In the data rows, zero lies at 4.5, halfway between 4 and 5.
Here are some points, one per row:
[3 5 7 3 2 5 6 3 3 3 9 4 5 5 4 7 6 6 3 4 7 5 6 6 5 2 3 3 4 7 3 4 4 5 5 8 5
 5 5 6 3 6 7 3 5 5 4 5 5 2 3 2 8 5 7]
[5 5 3 5 4 3 8 6 4 6 3 7 2 6 4 6 6 5 6 6 5 6 3 6 3 4 2 3 3 3 3 8 5 6 4 5 5
 7 1 5 4 5 6 5 4 4 4 7 6 6 4 7 6 4 1]
[4 4 7 4 7 5 4 6 7 5 3 6 6 3 6 5 2 6 3 4 5 4 5 1 5 3 6 3 6 5 3 7 3 1 8 4 5
 7 3 5 5 6 6 5 5 4 7 4 1 5 4 4 6 6 2]
[2 5 6 4 2 5 5 5 7 2 5 4 3 4 3 3 5 6 3 5 4 7 1 5 4 5 5 3 3 6 3 3 7 5 4 5 4
 7 6 4 5 1 5 5 4 6 6 6 5 5 7 9 3 4 4]
[6 4 6 5 4 3 1 5 7 7 5 2 2 3 6 5 3 3 4 3 4 6 3 3 4 5 4 5 7 5 2 5 6 7 5 5 5
 5 2 4 8 5 6 3 3 6 3 4 5 3 6 1 5 4 3]
[3 1 5 4 5 5 5 4 8 4 3 3 5 4 5 5 7 5 7 3 3 4 5 5 6 4 2 6 5 4 5 4 5 6 5 6 1
 1 1 5 2 6 4 1 3 4 6 4 4 5 4 5 3 6 5]
[1 2 4 6 7 5 3 1 4 9 7 6 4 5 6 5 6 1 5 3 6 5 4 3 6 4 7 8 1 5 5 4 3 6 5 4 4
 6 4 5 4 2 4 3 5 3 5 3 5 4 3 6 6 4 3]
[6 6 8 5 5 3 6 5 3 3 4 4 4 3 4 5 5 5 3 7 6 6 1 6 5 4 7 7 5 2 6 5 4 9 4 9 2
 5 6 5 2 7 4 5 7 4 5 3 5 7 6 4 4 3 4]
[6 4 3 3 1 4 4 7 3 6 3 3 7 6 4 6 2 6 6 4 5 5 4 6 8 5 6 7 3 4 2 1 6 3 4 6 3
 3 5 5 3 5 5 6 4 6 6 4 2 6 4 5 7 3 4]
[6 6 7 4 2 4 6 2 6 4 5 5 8 5 4 5 4 0 4 2 6 6 5 4 2 6 4 5 7 5 4 5 2 2 3 3 2
 3 3 3 5 4 4 5 3 2 2 3 5 4 4 5 3 3 3]
[7 4 4 8 5 6 9 5 6 7 2 7 2 3 4 4 2 6 4 5 8 4 5 3 5 9 6 5 2 6 5 4 6 4 5 4 5
 4 3 5 4 4 6 6 4 5 5 2 8 3 4 2 4 3 9]
[5 7 4 2 8 6 3 4 7 7 4 4 3 5 2 6 6 3 4 4 6 3 3 6 6 8 3 5 6 4 6 3 7 3 4 5 7
 6 5 4 6 8 7 4 5 2 6 7 6 7 5 6 3 2 5]
[3 5 5 7 2 5 3 5 3 4 5 6 8 4 7 5 7 6 4 7 4 1 6 2 5 7 3 5 6 5 3 6 4 4 7 3 6
 2 7 2 3 4 6 2 4 3 5 5 5 7 3 5 4 3 3]
[4 3 0 3 7 4 6 6 6 6 6 6 4 2 7 5 6 7 2 5 3 4 6 4 3 4 5 4 6 6 3 5 2 4 3 5 2
 3 8 5 5 7 5 4 4 4 1 3 4 4 8 6 5 2 4]
[6 3 2 4 6 6 5 4 2 2 2 4 4 4 8 4 5 5 6 3 8 6 3 7 5 3 5 6 2 7 4 8 7 4 3 6 5
 4 8 5 4 5 7 5 4 3 5 3 6 3 4 2 2 7 3]
[6 7 5 5 7 4 6 8 5 6 5 5 5 5 3 3 8 3 2 4 5 4 7 3 3 3 3 7 5 1 4 5 9 4 2 1 2
 3 6 3 4 3 5 5 5 7 6 1 4 3 5 6 7 9 5]
[4 7 5 5 6 1 2 5 3 5 7 6 5 5 3 4 3 7 8 4 2 5 7 4 5 7 6 3 5 3 4 4 4 4 3 9 2
 6 4 3 6 3 7 6 5 4 7 4 7 3 2 5 0 5 7]
[4 6 3 4 5 3 5 4 5 3 5 2 7 7 4 4 0 6 8 7 5 6 6 5 2 5 5 5 3 5 8 2 5 6 4 3 4
 4 5 3 2 5 8 3 6 5 5 4 5 4 7 4 7 3 1]
[5 5 5 5 3 2 5 3 5 6 2 4 5 6 6 3 8 0 5 5 2 5 4 4 5 3 6 2 3 2 4 4 5 4 5 4 5
 7 7 3 5 6 6 4 5 7 6 9 4 4 5 5 5 2 7]
[6 5 4 1 4 8 5 4 5 1 5 5 3 5 4 9 4 2 7 5 2 4 6 5 6 4 7 4 4 4 6 8 6 7 4 4 6
 6 5 3 2 3 4 5 2 5 4 3 1 5 3 3 4 1 6]
[3 5 2 5 0 4 4 5 4 8 5 7 3 1 2 4 2 4 5 5 6 5 7 5 4 5 5 5 6 5 6 6 7 3 8 7 6
 5 4 4 1 4 3 4 8 5 2 6 1 2 6 6 0 7 5]
[6 3 6 4 6 0 5 5 7 4 4 5 6 7 5 2 3 6 0 5 5 4 4 5 6 7 2 4 2 3 4 3 4 7 3 3 7
 4 5 6 2 4 5 6 4 2 0 5 1 2 2 4 0 5 5]
[4 6 7 3 5 5 3 5 2 5 4 5 4 5 8 6 5 5 4 3 3 5 6 9 5 5 1 4 3 6 5 6 2 5 6 1 3
 2 4 5 5 3 3 4 6 7 6 3 4 4 8 5 2 2 5]
[3 4 4 7 5 2 6 6 1 4 5 3 4 7 5 5 5 5 4 3 6 1 2 3 6 5 8 5 9 7 6 4 6 5 4 2 4
 3 3 7 4 4 7 4 6 7 3 9 2 4 5 5 3 6 6]
[4 1 5 3 6 4 5 3 3 4 6 2 5 3 4 4 8 9 6 6 6 6 5 6 2 5 7 4 3 4 4 4 6 4 5 3 5
 5 3 1 6 4 1 4 4 4 5 4 3 4 4 2 5 3 4]
[6 8 3 7 4 5 7 4 8 4 7 5 5 6 7 3 4 6 6 4 5 5 3 7 8 3 5 3 4 3 7 4 6 3 5 6 4
 4 5 3 6 3 2 5 6 3 3 7 4 7 6 3 6 5 4]
[3 4 5 5 6 5 1 3 5 2 2 9 5 8 5 2 5 4 5 5 6 4 4 5 2 4 5 5 7 4 2 4 6 5 4 6 5
 4 1 6 6 6 4 5 5 6 3 2 2 4 5 5 7 4 6]
[2 4 5 3 5 7 7 6 1 5 7 5 5 5 5 4 3 6 4 5 6 7 4 5 6 2 4 3 6 1 7 3 4 4 6 6 5
 2 5 5 8 4 5 4 0 4 5 2 5 3 5 5 4 4 4]
[6 7 4 6 7 4 5 4 4 3 5 5 4 3 3 3 4 5 2 4 2 7 3 2 4 3 3 7 7 8 5 5 4 2 5 4 5
 3 3 3 2 6 2 5 4 5 6 6 4 2 1 5 5 2 5]
[6 3 5 6 4 5 4 6 4 4 7 5 1 7 3 2 7 4 6 3 1 4 4 6 4 4 8 6 3 4 4 5 3 3 8 2 5
 4 5 7 1 7 5 4 2 2 4 4 7 4 6 4 4 5 3]
[6 5 3 3 4 6 6 7 4 2 4 6 8 5 3 6 4 5 2 2 3 6 3 5 5 5 6 8 1 3 6 5 3 6 5 6 5
 5 3 3 7 4 6 1 8 6 2 6 7 5 6 4 5 5 5]
[5 1 3 3 4 5 2 5 2 5 7 4 8 2 4 0 6 5 4 5 5 5 3 4 7 4 2 2 4 5 7 7 6 4 3 3 4
 7 2 6 2 4 5 6 6 5 4 2 7 7 5 3 6 2 5]
[3 5 3 6 5 2 2 4 5 4 3 7 5 1 2 9 2 5 5 6 3 4 2 6 2 1 2 5 4 2 4 3 5 2 4 2 4
 5 6 7 5 3 4 5 4 1 6 6 6 4 5 2 4 5 7]
[3 4 3 7 7 4 4 5 4 4 4 5 6 5 1 4 3 4 4 0 6 2 5 6 5 7 4 2 7 4 2 6 5 8 5 4 5
 7 7 4 4 5 0 3 4 6 6 5 5 3 4 3 6 4 2]
[2 5 3 5 6 7 6 6 6 3 5 2 5 5 6 6 7 1 6 5 5 8 4 4 2 6 3 4 4 2 3 2 4 4 6 6 5
 5 5 6 3 4 4 8 7 7 5 7 5 6 4 4 4 5 4]
[3 5 6 5 4 8 2 5 4 7 5 5 5 7 4 4 4 4 2 4 3 3 2 2 1 6 5 3 3 6 6 6 4 5 1 7 3
 3 4 4 4 5 3 6 2 5 6 7 2 5 8 2 5 8 3]
[7 4 6 4 4 4 4 4 5 4 3 4 7 4 5 4 5 4 5 4 4 5 9 1 5 2 4 6 7 8 5 5 5 6 4 6 6
 4 3 6 5 2 3 6 3 3 6 7 8 4 6 6 4 3 4]
[7 4 8 4 5 4 5 4 4 4 4 4 5 3 3 5 4 4 9 5 4 1 4 3 4 5 2 6 1 5 8 2 4 2 6 7 3
 6 6 5 5 4 6 6 5 8 1 3 3 2 4 4 6 4 1]
[3 1 6 3 4 3 4 4 4 3 5 5 1 4 8 6 2 5 1 3 4 5 7 4 4 5 6 3 3 3 6 4 6 2 4 5 5
 2 6 4 3 5 3 3 4 7 4 4 7 9 2 6 5 5 4]
[0 3 6 8 5 5 3 6 5 6 3 3 6 4 3 5 6 4 6 5 4 8 7 7 5 5 5 5 3 7 7 7 3 4 3 4 5
 4 6 3 6 6 5 6 3 5 1 4 4 6 4 6 7 5 6]
[6 7 4 2 2 6 2 4 4 6 0 4 2 7 6 4 6 8 6 3 5 6 5 1 4 4 4 3 6 4 6 2 1 4 3 4 4
 8 7 4 3 3 3 3 6 1 3 4 6 2 1 5 6 7 8]
[6 2 2 6 3 5 5 2 5 5 6 3 5 7 5 6 3 6 4 6 2 3 5 4 4 3 3 7 6 7 5 5 4 5 4 3 4
 8 5 4 7 7 3 6 4 8 6 1 5 6 3 6 1 5 5]
[3 8 4 5 3 6 4 0 7 4 3 2 5 3 4 5 5 7 4 5 4 4 3 6 7 5 6 3 3 1 4 6 4 5 5 5 5
 3 5 7 4 4 6 6 5 7 3 5 6 3 5 7 5 4 3]
[8 3 5 4 6 8 3 4 3 4 6 3 4 2 5 3 0 5 5 5 6 3 4 5 2 4 3 6 6 3 2 7 1 4 4 4 4
 4 4 3 4 3 5 4 3 5 4 8 4 5 5 8 6 6 7]
[2 5 5 0 4 2 6 5 6 5 2 3 4 6 2 4 3 2 5 9 5 2 2 5 7 4 5 4 5 5 4 7 3 4 7 4 4
 2 4 4 6 3 2 6 6 4 4 4 8 3 3 3 4 7 7]
[5 5 5 5 6 5 7 2 3 5 3 4 5 3 5 3 3 3 4 7 0 5 5 6 4 7 4 4 7 6 2 5 4 1 2 6 6
 5 5 7 6 3 5 1 4 4 5 3 3 5 5 3 5 6 4]
[4 5 3 5 5 2 4 2 3 3 4 4 3 3 5 4 5 2 5 1 4 2 4 4 5 5 4 3 5 5 3 2 3 6 5 5 9
 4 3 0 6 6 5 7 5 3 5 2 2 6 8 5 7 8 5]
[4 5 5 4 1 7 5 7 4 3 6 7 4 2 6 2 3 4 4 6 3 3 6 5 6 6 5 5 5 5 6 2 5 9 3 1 4
 4 4 6 8 8 4 6 7 2 6 6 3 2 0 5 6 8 4]
[3 6 3 5 5 5 4 4 4 2 3 3 1 5 3 2 5 4 3 5 7 3 9 2 4 2 3 6 4 5 5 5 2 4 4 4 2
 4 4 5 6 4 4 2 4 4 4 4 3 8 4 3 2 3 4]
[9 6 3 7 4 4 3 7 6 5 4 2 4 5 4 7 6 3 4 6 6 3 3 6 1 3 6 0 3 5 6 3 5 4 5 6 5
 3 2 6 6 3 5 3 6 3 6 3 4 4 1 8 4 4 5]
There is one direction along which these points spread out most. Take the direction at right angles to it along which they spread out most. Go by this last direction. For each point below, how far along it does it lie, from 0 to 99? 50 is the average, and the first point above lies past it. One standard deviation of the points above along it is 16.
[4 7 5 5 6 1 2 5 3 5 7 6 5 5 3 4 3 7 8 4 2 5 7 4 5 7 6 3 5 3 4 4 4 4 3 9 2
 6 4 3 6 3 7 6 5 4 7 4 7 3 2 5 0 5 7] 24
[3 5 6 5 4 8 2 5 4 7 5 5 5 7 4 4 4 4 2 4 3 3 2 2 1 6 5 3 3 6 6 6 4 5 1 7 3
 3 4 4 4 5 3 6 2 5 6 7 2 5 8 2 5 8 3] 54
[6 7 4 6 7 4 5 4 4 3 5 5 4 3 3 3 4 5 2 4 2 7 3 2 4 3 3 7 7 8 5 5 4 2 5 4 5
 3 3 3 2 6 2 5 4 5 6 6 4 2 1 5 5 2 5] 41
[5 5 3 5 4 3 8 6 4 6 3 7 2 6 4 6 6 5 6 6 5 6 3 6 3 4 2 3 3 3 3 8 5 6 4 5 5
 7 1 5 4 5 6 5 4 4 4 7 6 6 4 7 6 4 1] 48
[2 5 6 4 2 5 5 5 7 2 5 4 3 4 3 3 5 6 3 5 4 7 1 5 4 5 5 3 3 6 3 3 7 5 4 5 4
 7 6 4 5 1 5 5 4 6 6 6 5 5 7 9 3 4 4] 46
[3 8 4 5 3 6 4 0 7 4 3 2 5 3 4 5 5 7 4 5 4 4 3 6 7 5 6 3 3 1 4 6 4 5 5 5 5
 3 5 7 4 4 6 6 5 7 3 5 6 3 5 7 5 4 3] 48
[6 8 3 7 4 5 7 4 8 4 7 5 5 6 7 3 4 6 6 4 5 5 3 7 8 3 5 3 4 3 7 4 6 3 5 6 4
 4 5 3 6 3 2 5 6 3 3 7 4 7 6 3 6 5 4] 46
[3 5 7 3 2 5 6 3 3 3 9 4 5 5 4 7 6 6 3 4 7 5 6 6 5 2 3 3 4 7 3 4 4 5 5 8 5
 5 5 6 3 6 7 3 5 5 4 5 5 2 3 2 8 5 7] 60
[2 5 3 5 6 7 6 6 6 3 5 2 5 5 6 6 7 1 6 5 5 8 4 4 2 6 3 4 4 2 3 2 4 4 6 6 5
 5 5 6 3 4 4 8 7 7 5 7 5 6 4 4 4 5 4] 52
[3 6 3 5 5 5 4 4 4 2 3 3 1 5 3 2 5 4 3 5 7 3 9 2 4 2 3 6 4 5 5 5 2 4 4 4 2
 4 4 5 6 4 4 2 4 4 4 4 3 8 4 3 2 3 4] 59
[4 6 7 3 5 5 3 5 2 5 4 5 4 5 8 6 5 5 4 3 3 5 6 9 5 5 1 4 3 6 5 6 2 5 6 1 3
 2 4 5 5 3 3 4 6 7 6 3 4 4 8 5 2 2 5] 73
[6 6 8 5 5 3 6 5 3 3 4 4 4 3 4 5 5 5 3 7 6 6 1 6 5 4 7 7 5 2 6 5 4 9 4 9 2
 5 6 5 2 7 4 5 7 4 5 3 5 7 6 4 4 3 4] 59
[4 4 7 4 7 5 4 6 7 5 3 6 6 3 6 5 2 6 3 4 5 4 5 1 5 3 6 3 6 5 3 7 3 1 8 4 5
 7 3 5 5 6 6 5 5 4 7 4 1 5 4 4 6 6 2] 47
[6 3 2 4 6 6 5 4 2 2 2 4 4 4 8 4 5 5 6 3 8 6 3 7 5 3 5 6 2 7 4 8 7 4 3 6 5
 4 8 5 4 5 7 5 4 3 5 3 6 3 4 2 2 7 3] 68
[4 5 5 4 1 7 5 7 4 3 6 7 4 2 6 2 3 4 4 6 3 3 6 5 6 6 5 5 5 5 6 2 5 9 3 1 4
 4 4 6 8 8 4 6 7 2 6 6 3 2 0 5 6 8 4] 25
